Here is the table:
[-50  19 -34 -60  29 -25 -27 -22 -22  -2  50  97]
[ 54 -32  17  27  36  38 -19  -4  26  -1 -35 -73]
[ 21 -19   8  -2  42  14 -36 -12   3  -4  -8 -13]
[-26  18  -4 -19 -30  -6  41  21   8  13   6  25]
[-43  11 -12 -68  25   3  26  14  29  28  23  59]
[-61  30 -18 -64 -24 -19  50  24  17  24  32  79]
[ -7   7 -11  -2  16 -17 -30 -25 -29 -19  22  31]
[ 22  -7  18  18 -15  24  29  18  29  11 -30 -52]
[ 43  -8  20  71 -43  -2  -4  -2 -18 -20 -27 -65]
[-13   0 -11 -23  36 -12 -34 -15 -20  -8  21  39]
[ 31 -20  15  18  11  33  14  12  24  11 -33 -62]
[-51  18 -13 -68  14  -3  26  19  26  32  23  60]
[  4   2   9  26 -44  -4  24  10  -2  -3 -12 -23]
[  9   1  10  23 -36   6  35  15   4   7 -22 -31]
[ -4   8   0  27 -34 -16   1  -5 -24 -12   5   4]
[ 31 -13  19  18  -2  31  23  15  29  11 -29 -58]
[ 20  -4  15  19 -20  16  35  19  21  15 -29 -45]
[-14  -1   1 -31   3  16  29  17  27  24  -6   0]
[-59  20 -12 -66  -4 -12  44  18  22  29  27  65]
[ 39  -6  14  68 -34   0 -15 -10 -20 -20 -27 -57]
[ -8   0  -9   2   1 -17 -32 -18 -23 -14  20  24]
[  2  -7   3 -22  28  25  12  13  25  14  -6  -8]
[-32  28 -11  -8 -41 -22  29  12  -8   5  17  41]
[-19  -2 -15 -50  50  -3 -14  -3  11  10  22  44]
[-66  27 -16 -68  -7 -14  41  20  27  31  31  80]
[ 46 -10  20  66 -49  17  20  10   3  -1 -47 -85]
[ 49 -31  22  30  30  40 -10   4  23   3 -36 -67]
[ 61 -37  23  57  36  26 -48 -15  -5 -17 -37 -85]
[  4 -13   1 -17  35  28   5  11  27  16  -2  -7]
[-30   4 -13 -59  41   8  -1   7  17  16  24  45]
[-27  18  -6 -18 -30  -8  38  20  15  17   5  24]
[ 43 -29  21  20  21  39  -1   7  32   9 -31 -66]
[ 63 -34  19  44  38  29 -38 -10  10 -18 -37 -79]
[-35  29 -15 -17 -39 -31  20   4 -14  -2  23  54]
[-62  36 -18 -65 -21 -23  50  16  11  27  35  89]
[ 35  -8   9  47   1  -1 -32 -23 -25 -26 -16 -36]
[-47  18 -28 -56  30 -25 -31 -16 -25   0  53  94]
[-52  18 -19 -66   6  -2  35  20  26  33  18  66]
[-43  15 -27 -44  12 -36 -24 -20 -34  -9  50  88]
[ 51 -11  25  68 -53  13  18   5  -2  -7 -39 -86]
[  8 -17   1 -11  41  23 -14   1  20   5  -8 -15]
[ 39  -5  15  69 -43  -7 -15  -6 -21 -22 -28 -63]
[-27  16  -3 -18 -19   4  39  21  22  17   3  21]
[ 37 -25  17  18  19  44  13  15  37  16 -29 -63]
[-34  20  -9 -16 -38 -20  34  13  -2  14  14  38]
[-32   3 -17 -64  38   4   3   4  20  19  25  47]
[ 35 -14   6  34  23   4 -46 -25 -18 -20  -9 -33]
[ -6   0 -13 -14  26 -14 -35 -19 -22 -14  25  29]
[-32  22  -2 -17 -33  -9  39  15  10  11   7  29]
[ 18   4  15  26 -29  14  33  19  20  10 -24 -43]
[ -3  10  -4  20 -25 -21 -12  -7 -28 -16   6   8]
[-20  -4 -11 -44  43   2 -16  -6   7   7  28  44]
[ 18 -19   0 -11  42  21 -22  -2  16   3  -7 -15]
[ 62 -38  16  32  38  35 -29  -8  17  -6 -36 -78]
[ 48 -12  23  71 -43  14  19  13  12  -3 -48 -93]
[ 41  -8  22  71 -43  -3   2  -7 -18 -16 -38 -72]
[-34  27 -13 -18 -32 -37   6  -5 -28  -9  28  61]
[-61  22 -17 -66 -11 -13  43  23  20  28  27  74]
[ 10   0  10  24 -30   9  36  16  11  10 -31 -39]
[  7   7   0  26 -41 -16  13   1 -13  -8  -6 -16]
[ 45  -8  19  68 -43   8  14   7  -6 -14 -36 -78]
[-17  11  -2 -23 -11  10  38  24  27  24   2  13]
[-44  24 -21 -24  -4 -40 -10 -12 -39 -12  41  76]
[-19   4 -15 -37  45  -1 -25 -12  -2  -4  26  38]
[-19   3   0 -25  -9   7  38  26  28  20  -4   9]
[ 52 -19  29  67 -43  21  22  13  13  -5 -51 -95]
[  7   6   8  24 -36   7  33  14   6   4 -26 -30]
[ 34 -16   8  32  18   0 -44 -24 -20 -22 -11 -36]
[ 64 -36  20  53  36  29 -39 -18   4 -19 -35 -83]
[-11  -1 -11 -27  36  -8 -30 -15 -10  -6  19  40]
[-44   4 -11 -64  31   6  13  10  23  23  25  51]
Each row is a point on one of a few hidden curves, and its group is its curve. Groups are numbered from 0 in the order they first appear among the rows asked about.
Some new rows, each followed by its group:
[ -3   3  -4  13 -15 -26 -23 -15 -32 -24  14  17] --> 0
[-33  20  -7 -12 -35 -14  43  20   3  14   8  29] --> 1
[-37  28 -13 -15 -38 -32  29   6 -14   3  24  47] --> 1
[ 60 -39  19  34  42  36 -28  -8  12  -9 -30 -78] --> 0
[-11   0 -13 -11  25 -14 -35 -20 -23 -18  22  30] --> 0
[-40  27 -20 -17 -30 -36   1 -13 -31  -6  36  69] --> 1
[-48  21 -22 -45  16 -38 -26 -21 -31  -8  46  86] --> 1
[-17  -3 -10 -30  46  -6 -27 -19  -7  -4  21  39] --> 0
[-39  27 -20 -13 -23 -43   1  -6 -27  -5  30  64] --> 1
[ 30 -16  15  13  -8  28  29  24  27  12 -30 -52] --> 0
[-40  32 -12 -15 -34 -31  14  -5 -23  -3  29  56] --> 1
[ 29 -17   6  22  27   8 -41 -22 -15 -19  -7 -27] --> 1
[ -6  14   0  27 -35 -17  -2  -8 -25 -14   1   5] --> 0
[ 16 -17   5  -8  41  16 -21  -7  10   6  -6 -14] --> 1
[ -1  -9   5 -22  18  17  16  16  29  21  -8   2] --> 1
[-41  24 -17 -21 -18 -42  -9  -9 -29 -10  36  71] --> 1
[ 31 -11   7  49  -3  -8 -35 -17 -31 -27 -13 -43] --> 1
[-48  20 -30 -48  25 -37 -28 -19 -23 -11  45  88] --> 1
[-39   8 -13 -71  26   9  16  16  26  27  24  54] --> 0
[ 29 -16   8   7  36  14 -38 -14  -5 -10  -4 -25] --> 1
[ 37 -25  15  20  22  40   5   6  27   8 -35 -67] --> 0
[ -7  -5   8 -26  17  19  27  15  26  17  -1  -3] --> 1
[  1  10   4  27 -46 -12  19  -3 -12  -3  -7 -15] --> 0
[ -4   6  -2  24 -20 -23 -21 -10 -25 -19  11  16] --> 0
[ 52 -36  20  28  40  44 -17  -2  24   2 -37 -74] --> 0
[-49  23 -22 -31  -5 -42 -19 -18 -32  -7  44  78] --> 1
[ 39 -10   6  53 -17  -9 -31 -20 -22 -28 -17 -43] --> 1
[-12   4   1 -27   2  21  27  24  32  22  -8   0] --> 1
[  5 -12   1 -23  29  17   5  13  27  18  -8  -7] --> 1
[  5   5   9  32 -43  -2  25   8   1  -2 -14 -29] --> 0
[ 20 -22   4   8  41  13 -33  -9   0  -7  -2 -22] --> 1
[ -3   7  -5   1  -4 -21 -26 -15 -29 -21  19  24] --> 0
[-43  26 -23 -36   1 -34 -21 -17 -32 -14  43  85] --> 1
[ 27 -21   8  15  35  10 -37 -20 -10 -18  -3 -22] --> 1
[ 43  -5  18  75 -48   6  11   4 -11 -15 -38 -71] --> 1
[ 37 -11   7  57 -16  -2 -28 -16 -23 -29 -18 -46] --> 1
[  4   7   1  29 -38 -16   6   0 -23 -12  -4  -6] --> 0
[ 10 -12   3 -18  40  23  -7   3  21  10 -10 -11] --> 1
[-27  -2 -15 -56  46   7  -8  -2  14  11  27  42] --> 0
[ 40  -9  10  61 -27  -5 -25 -15 -30 -22 -18 -53] --> 1
[ 33 -12   7  38   5   1 -40 -24 -20 -25  -7 -34] --> 1
